(in the rows, 128 means zero)
One hidden turn or mirror swaps the rows below in pairs. Which row is each named row swapped with?
The rows were stretched afterwards, more along some directions than others.
lan: [128 105 137 130 134 123 129 150 118 125 151 114 125 110 109 130 155 124
 115 182 120 109 115]
tamik: [170 118 126 157 125 127 131 118  97  91 119 129 178 112 120 121 133 116
 103 117 166 108 122]
feva: [140  95 114 147 140 123 110 172 132 117 111  95 163 123 157 104 151 138
 101 129 155  94 125]
Soki: [137 116 121 171 163  93 133 155  98  93 133 157 136 115 104 105 146 115
  84 148 146  97  78]
bunuk: [129 102 139 144 132 120 129 141 107 124 149 121 128 106 101 123 148 119
 113 183 126 110  97]
Rem: [124 104 123 133 142 119 125 101 130 124 126  87 150 101 144  96 134 157
 109 130 137 108 126]
nide: [139 109 128 159 107 118 107 170 109  88 126 126 161 141 115 129 181  90
 104 150 131  82 124]
Gena: [126 135 111 158 166  97 129 149 132 102 134 118 145 150 132 104 169 121
 101 138 142 111 111]
zele: [124  96 129 118 175 118 152 138  84 130 122 131 137 117  82 106 136 150
  92 144 150  84 101]
tid: [124 122 150 163 148 123 139 119 135 103 119 130 160 123 142 112 111 153
  92 112 156 129 135]
rezo: [117  94 134 125 181 112 150 152  90 140 130 125 128 120  87  97 134 143
 101 155 146  85  93]
mir: [123 134 115 151 168 109 124 150 119  94 129 113 157 151 146 100 162 122
  92 138 135  99 112]
Suni: [124  95 131 111 179 117 152 151  90 134 127 120 133 116  93 100 134 148
  97 150 145  82 106]
Bos: [138 123 138 152 163 130 141 151 147 128 182 100  96 121 133 109 126 112
 115 139 143 135  84]
niv: [131 100 116 158 114 114 111 185 103  97 116 122 165 138 116 124 181  92
 107 145 134  79 125]
teruk: [138  97 126 133 131 104 136 100 142 110 138 128 135  91  94 135 148 135
 114 118 152 122 127]
goneg: [125 101 123 141 143 113 129  95 124 116 131 101 148  97 138  98 128 162
 104 142 139 114 113]
domas: [134 107 121 157 117 125 117 173  96  93 122 132 171 135 117 123 179  87
 110 145 131  76 131]
peku: [132 116 116 169 157  90 126 147  95  86 124 157 142 111 104 101 153 118
  77 144 147  90  81]
Pazoz: [136 118 128 174 155  90 125 140  89  79 123 166 146 114 105  97 148 118
  77 151 142  93  86]
boduz: [162 108 143 167 112 129 152 148 105 108 131 101 168 104 117 111 128 132
  96 109 145 104 104]
mesu: [137 128 149 165 151 131 140 136 149 119 179 100 105 117 147  99 120 113
 108 137 142 142  87]
Geser: [143  85 119 134 133 126 102 175 124 112 128  94 157 122 149 106 158 136
 101 133 143  94 125]
zufos: [167 121 131 162 122 124 127 110 100  92 117 136 175 115 113 120 138 113
  99 116 166 115 122]
babo: [125 104 137 128 143 128 134 144 122 127 157 102 128 102 115 127 153 124
 114 174 123 109 120]
nid: [122 138 110 150 170 105 129 137 131  98 128 115 150 143 150 101 155 130
  88 143 149 100 109]
sekef: [127 108 146 142 133 116 126 146 123 137 144 111 118 114 104 122 152 118
 112 176 126 112 100]
bisi: [128 100 114 156 121 123 114 175 102  97 114 126 165 141 110 123 177  97
 105 138 136  76 132]
daf: [125 133 111 152 173 105 126 143 135  99 141 115 149 149 141 105 157 131
  94 136 142 115 118]
giv: [124 107 141 140 137 119 116 149 139 138 156 103 119 108 117 128 153 123
 111 166 130 124 112]
musa: [127 119 134 148 129 123 125 154 112  86 166 132 130 106 141 108 150 116
 116 164 135  98 124]
Zegoz: [133 112 119 169 163  87 127 156  96  91 132 158 142 114  95 112 158 123
  78 144 141 100  80]
Sadu: [168 103 153 172 111 128 146 151 110 110 133  97 167 116 109 116 129 127
 107 107 142 105 102]
duler: [121  92 133 132 153 117 131 103 135 128 134  84 142  99 148  91 130 166
 104 137 140 111 129]
moz: [123 131 108 151 169 103 123 150 124  83 136 125 153 150 134 104 166 126
  88 143 137 100 119]
taki: [136 119 139 156 162 131 138 130 157 126 180 101 103 110 142  94 116 121
 111 129 155 147  96]
sefuz: [132  99 121 141 163 103 138 136  94 106 125 126 146 114 100  79 139 134
 110 150 148  70 112]
Gota: [162 108 122 154 126 123 118 114 103  91 121 129 176 110 113 122 141 124
  98 118 168 111 125]
sezil: [137 108 119 167 162  94 134 156  91  98 128 152 140 118  94 102 149 118
  83 147 141  90  76]
sut: [122 120 156 170 154 117 136 123 137 100 127 122 151 127 148 107 108 152
  89 123 152 129 123]
fubu: [163 125 125 155 120 125 124 106  93  80 112 139 177 110 126 118 138 112
  96 126 163 106 125]
bebon: [136 105 121 157 115 116 113 175 104  92 112 124 167 146 122 121 180  90
 106 138 136  87 133]
Bara: [145 125 114 144 169 128 126 180 125 105 163 119 154 128 138 118 165 126
 113 143 124 115 129]
vum: [125  92 144 141 139 117 121 149 120 139 159 110 121 108 101 123 151 125
 129 169 123 121 110]
Nivon: [149 121 121 139 167 125 124 174 131 100 161 108 161 130 134 127 161 136
 100 135 122 124 123]
kurit: [122 100 124 136 147 114 119 114 133 127 127  83 155  99 148  93 135 168
  99 126 141 108 126]
sefo: [143  99 130 123 133 110 140  99 153 118 138 114 134  94 111 138 135 142
 114 114 152 129 139]
Gal: [171 118 121 153 122 124 133 117 104 100 120 122 171 115 116 125 140 110
 108 120 163 115 116]
Mikot: [141 103 123 128 125 111 140  96 149 117 139 115 137  92 107 145 138 141
 115 117 153 124 132]
Tup: [161 112 154 172 107 136 142 142 108 100 141  97 166 109 127 105 127 124
 101 119 140 104 102]
gefa: [128 120 151 168 157 122 138 118 136  98 115 124 157 122 149  98 112 147
  98 114 156 118 138]
vakoz: [144 123 134 141 134 111 155 124 132 138 118 123 121 125 114 146 129 108
 115 131 149 132 116]
lim: [132 127 135 145 138 126 135 156 106  93 154 139 125 111 137 105 152 112
 116 165 137  91 126]
Tenut: [120  98 125 134 147 108 126 112 137 130 131  90 137 101 129 117 129 173
  99 143 140 115 110]
segot: [117 118 127 144 140 118 124 149 119  91 159 140 125 104 138  97 148 127
 110 161 144  95 122]
Bemar: [119  95 125 131 152 115 126 107 133 124 125  90 147 105 149  89 131 165
 110 137 138 113 129]

mir pairs with nide
peku pairs with zufos
segot pairs with tid
teruk pairs with zele
sekef pairs with Rem
fubu pairs with Pazoz

